Rotation paths and how fast each direction turns (degrees each step):
Each turn is a multiple of 5 degrees from 10 to 175, or 0.
Each row of a path follows its step; steps can be skipped.
Rotation 1:
step 0: [ 1.589, -0.426, -2.543, -1.148, -0.417, -1.318, -0.744,  1.263, -1.434,
 -0.285,  3.130,  0.284,  0.743, -1.129, -4.584,  0.059, -2.177, -1.434,
  0.394,  0.282, -0.792, -1.272,  0.620,  0.407,  0.984,  1.730, -0.297,
 -0.195,  1.095, -2.132,  0.726,  1.470, -0.541,  2.608,  1.558,  1.896,
  0.259,  1.505, -2.772,  1.449,  0.773, -2.524,  1.112,  2.103, -0.200,
 -0.609,  0.056, -0.985, -0.961]
step 2: [-0.593,  1.124, -2.422, -1.169,  3.210, -1.737, -2.801,  2.066,  0.660,
  1.507,  1.544,  1.270, -1.383, -0.356, -1.094, -1.475, -0.744,  0.977,
  1.317,  0.292,  0.560,  2.030, -0.825,  0.576,  2.347, -0.633,  0.321,
 -0.307, -1.521, -2.211,  1.841,  0.079, -0.052, -0.688, -0.588,  0.291,
  2.466, -0.398,  1.299, -1.386,  0.266, -2.610,  1.947, -0.827,  1.040,
 -3.022,  1.071, -1.516,  1.320]
step 4: [ 0.057, -0.263, -1.715, -2.563,  0.395, -1.019,  0.505, -0.942, -1.221,
  0.051,  1.873,  1.604,  0.436, -2.693, -3.211,  1.566, -1.214,  1.346,
 -2.122,  1.220, -1.117,  0.710, -2.380, -2.504, -0.226,  1.699, -0.059,
  0.241, -1.226, -0.910,  3.881, -0.946,  1.287, -1.363,  0.806,  0.059,
 -1.826, -0.727,  1.573, -2.039,  2.336, -0.047, -0.684, -0.467,  1.069,
  1.202,  1.576,  0.285,  0.766]
step 5: [ 1.722,  1.761, -1.382, -3.188, -0.711, -2.476, -0.092,  1.101,  2.429,
 -1.071,  1.159, -0.528, -2.240, -2.588, -0.674, -0.619, -3.013,  1.401,
  0.086,  1.659,  1.350,  0.227, -2.286, -1.759,  1.567,  1.274, -2.124,
  0.113, -1.463, -1.308,  1.200,  0.474,  0.066,  1.793, -0.968, -0.321,
  0.220,  0.732,  1.378, -1.072, -1.625, -0.367, -2.077, -0.744,  0.254,
 -1.195,  2.514, -0.651, -0.377]
step 7: [-0.169,  0.270, -1.488, -1.714,  1.785, -0.076,  1.240, -1.148, -0.063,
  0.092,  1.858, -1.677,  1.375, -1.614, -0.069,  0.508, -0.569, -1.913,
 -1.404, -1.176, -0.148,  0.653, -2.413, -2.374,  0.778,  1.814, -1.308,
 -0.987, -1.109, -3.214, -0.131, -1.045,  2.117, -1.338, -0.768, -1.013,
  3.781, -1.619,  0.657,  1.511,  1.198,  1.149,  0.878,  0.197,  3.322,
  1.354,  0.788, -1.126,  1.098]
step 8: [ 1.186,  1.233, -1.506, -2.514,  1.833, -0.653,  3.622, -1.458,  1.165,
 -1.223,  1.363,  0.558, -1.105, -2.834, -0.204, -1.357, -2.756, -0.592,
 -0.180, -1.401, -0.551, -1.037,  1.122, -1.941,  0.106,  1.168, -0.357,
 -2.355,  2.213, -1.259,  1.134, -0.175,  0.897,  0.809,  1.561, -1.317,
  2.490,  2.105,  1.363,  0.727, -0.204,  1.012, -0.615,  3.000,  0.690,
 -1.447,  0.442,  0.679, -1.159]
step 11: [ 0.844, -0.275, -1.632, -1.623,  3.496,  0.127, -0.883, -0.494, -0.639,
 -0.623,  0.529,  0.776, -3.137,  0.112, -3.454, -1.941,  0.248, -1.397,
  0.730, -1.523, -0.777, -0.028,  0.373,  0.551,  0.470, -0.799,  1.315,
 -1.363, -0.105, -0.618,  0.796, -0.553,  1.007,  1.436, -0.400, -1.449,
  2.461,  2.815,  0.424,  0.871,  2.574, -1.674,  0.245,  1.227,  1.867,
 -2.058, -1.266, -2.625,  1.944]
step 14: [ 1.912,  1.331, -0.328, -0.790,  2.249, -1.996, -1.785,  0.965,  1.247,
 -0.696,  0.018,  1.419, -1.834, -0.188, -2.458,  0.709, -1.253, -0.601,
  0.541,  1.210,  2.455,  2.628, -0.293,  0.473,  2.316, -1.357,  1.304,
 -1.259, -2.966, -1.763,  2.968, -2.001, -0.425, -0.118, -0.156,  0.518,
  1.201, -0.295,  1.925,  0.050, -0.128, -0.709, -0.879, -1.146, -0.811,
 -2.677,  1.879, -1.681,  1.409]
step 15: [ 0.682, -1.454, -2.678, -0.135,  0.201,  0.441, -0.922,  0.072,  0.934,
 -0.756,  1.384,  0.771, -0.220, -0.258, -1.265,  2.204, -0.363, -0.852,
 -1.135,  2.445,  1.202, -0.098, -0.083, -0.431,  1.350,  3.616,  1.164,
  0.247, -2.155, -4.228,  2.247,  0.292,  2.666, -0.683, -0.711, -0.076,
 -0.019,  1.929, -0.081, -0.979, -0.027,  0.361,  2.179,  0.477, -1.857,
 -0.601,  0.831, -3.196,  1.761]
step 16: [ 1.812,  1.896, -0.562, -2.301,  0.029, -1.334,  0.305,  0.104,  0.984,
 -1.493,  3.274, -0.047,  0.498, -0.889, -1.712,  2.040, -0.829, -0.335,
 -1.300,  1.089, -1.311,  0.448, -2.523, -0.478, -1.196,  2.329, -0.281,
  0.612, -0.253, -1.507,  3.379, -0.866,  1.465,  0.050,  0.796,  0.127,
 -0.055,  1.041,  2.730, -0.075,  2.942,  0.896, -0.624,  0.453,  2.392,
  2.594, -0.111, -1.379,  1.227]
Directions:
[-0.316, -0.512, -0.280,  0.016,  0.152,  0.068,  0.874,  0.199,  0.069,
 -0.278, -0.446,  0.387, -0.132,  0.058,  0.064, -0.801, -0.159,  0.158,
 -0.976,  0.235, -0.585, -0.361,  0.590,  0.075, -0.294, -0.323,  0.115,
  0.113,  0.129, -0.288, -0.126, -0.312, -0.132, -0.598, -0.027, -0.772,
 -0.268,  0.259,  0.617, -0.911, -0.296,  0.069,  0.895,  0.672, -1.395,
  0.129,  0.540,  0.301,  0.282]	160
[ 0.247, -0.491, -0.805,  0.627,  0.678,  1.297, -0.753, -0.860,  0.120,
 -0.251, -0.325,  0.683,  0.277, -0.217, -0.392,  0.110,  0.252, -1.113,
  0.019, -0.197, -0.202, -0.519,  0.292, -0.463, -0.225,  0.248,  0.598,
 -0.014,  0.031, -0.311, -0.165, -0.073,  0.060, -0.074, -0.295, -0.258,
  0.539, -0.209, -0.203,  0.030,  0.047,  0.590,  0.298, -0.127,  0.503,
  0.438,  0.161, -0.677,  0.757]	90
[-0.586, -0.173, -0.128, -0.655, -0.343,  0.187,  0.939, -0.291,  0.062,
  0.888,  0.658, -0.337, -0.123,  0.357, -0.511,  0.733,  0.980, -0.424,
  0.459,  0.108,  0.323,  0.104,  0.341, -0.680,  0.062,  0.329, -0.034,
 -0.127, -0.261,  0.444,  0.362,  0.568,  0.231, -0.648, -0.570, -0.412,
 -0.798, -0.768, -0.194,  0.290,  0.055,  0.010,  0.832, -0.291, -0.444,
  0.583, -0.057, -0.129, -0.023]	125
[ 0.426,  0.800, -0.182,  0.451, -0.097, -0.376, -0.856,  0.664,  0.031,
 -0.276,  0.701,  0.461,  0.081,  0.591, -0.410,  0.529,  0.719, -0.747,
 -0.135, -0.095,  0.341,  0.579,  0.430,  1.055, -0.439, -0.421,  0.160,
  0.546, -0.173, -0.442,  0.749,  0.359, -0.354, -0.177,  0.775,  0.136,
 -0.436,  0.411, -0.152,  0.299, -0.105,  0.139,  0.402,  0.563, -0.637,
  0.079, -0.036, -0.216,  0.365]	25
[ 0.456, -0.599,  0.202, -0.637, -0.438, -0.235,  0.042, -0.049,  0.168,
  0.597, -0.375,  0.440, -0.197, -0.942, -0.456, -0.219, -0.012, -0.852,
 -0.285, -0.172, -0.108,  0.176,  0.806, -0.461, -0.309,  0.477,  0.366,
  0.722, -0.558, -0.113, -0.251, -0.077, -0.878, -0.458,  0.321,  0.848,
 -0.092, -0.032, -0.297,  0.387,  0.033,  0.101, -0.969, -0.375, -0.487,
 -0.502,  0.283,  0.851, -0.247]	80
[-0.633,  1.037,  0.561,  0.026,  0.443, -0.053, -0.527, -0.458, -1.043,
 -0.207, -0.135, -0.603, -0.522,  0.559,  0.016,  0.322, -0.664, -0.512,
 -0.061,  0.574, -0.799,  0.676,  0.034, -0.809, -0.212,  0.140, -0.079,
  0.428,  0.259, -0.430, -0.030,  0.516, -0.651, -0.220, -0.545, -0.211,
  0.123, -0.422,  0.273, -0.340,  0.713,  0.585, -0.414,  0.459, -0.227,
 -0.046,  0.055,  0.184, -0.123]	120
[-0.374,  0.416, -0.167, -0.510,  0.197,  0.170, -0.325,  0.206, -0.199,
  0.998,  0.028, -0.327,  0.314,  0.454, -0.346, -0.421,  0.223, -0.504,
 -0.462, -0.144,  0.274, -0.743,  0.818,  0.109, -0.205, -0.343, -0.392,
 -1.189,  0.570,  0.091, -0.649,  0.616,  0.207,  0.284,  0.799,  0.486,
  1.069,  0.113,  0.068, -0.328,  0.498, -0.370, -0.319,  0.083, -0.417,
  0.613, -0.297,  0.171, -0.281]	35
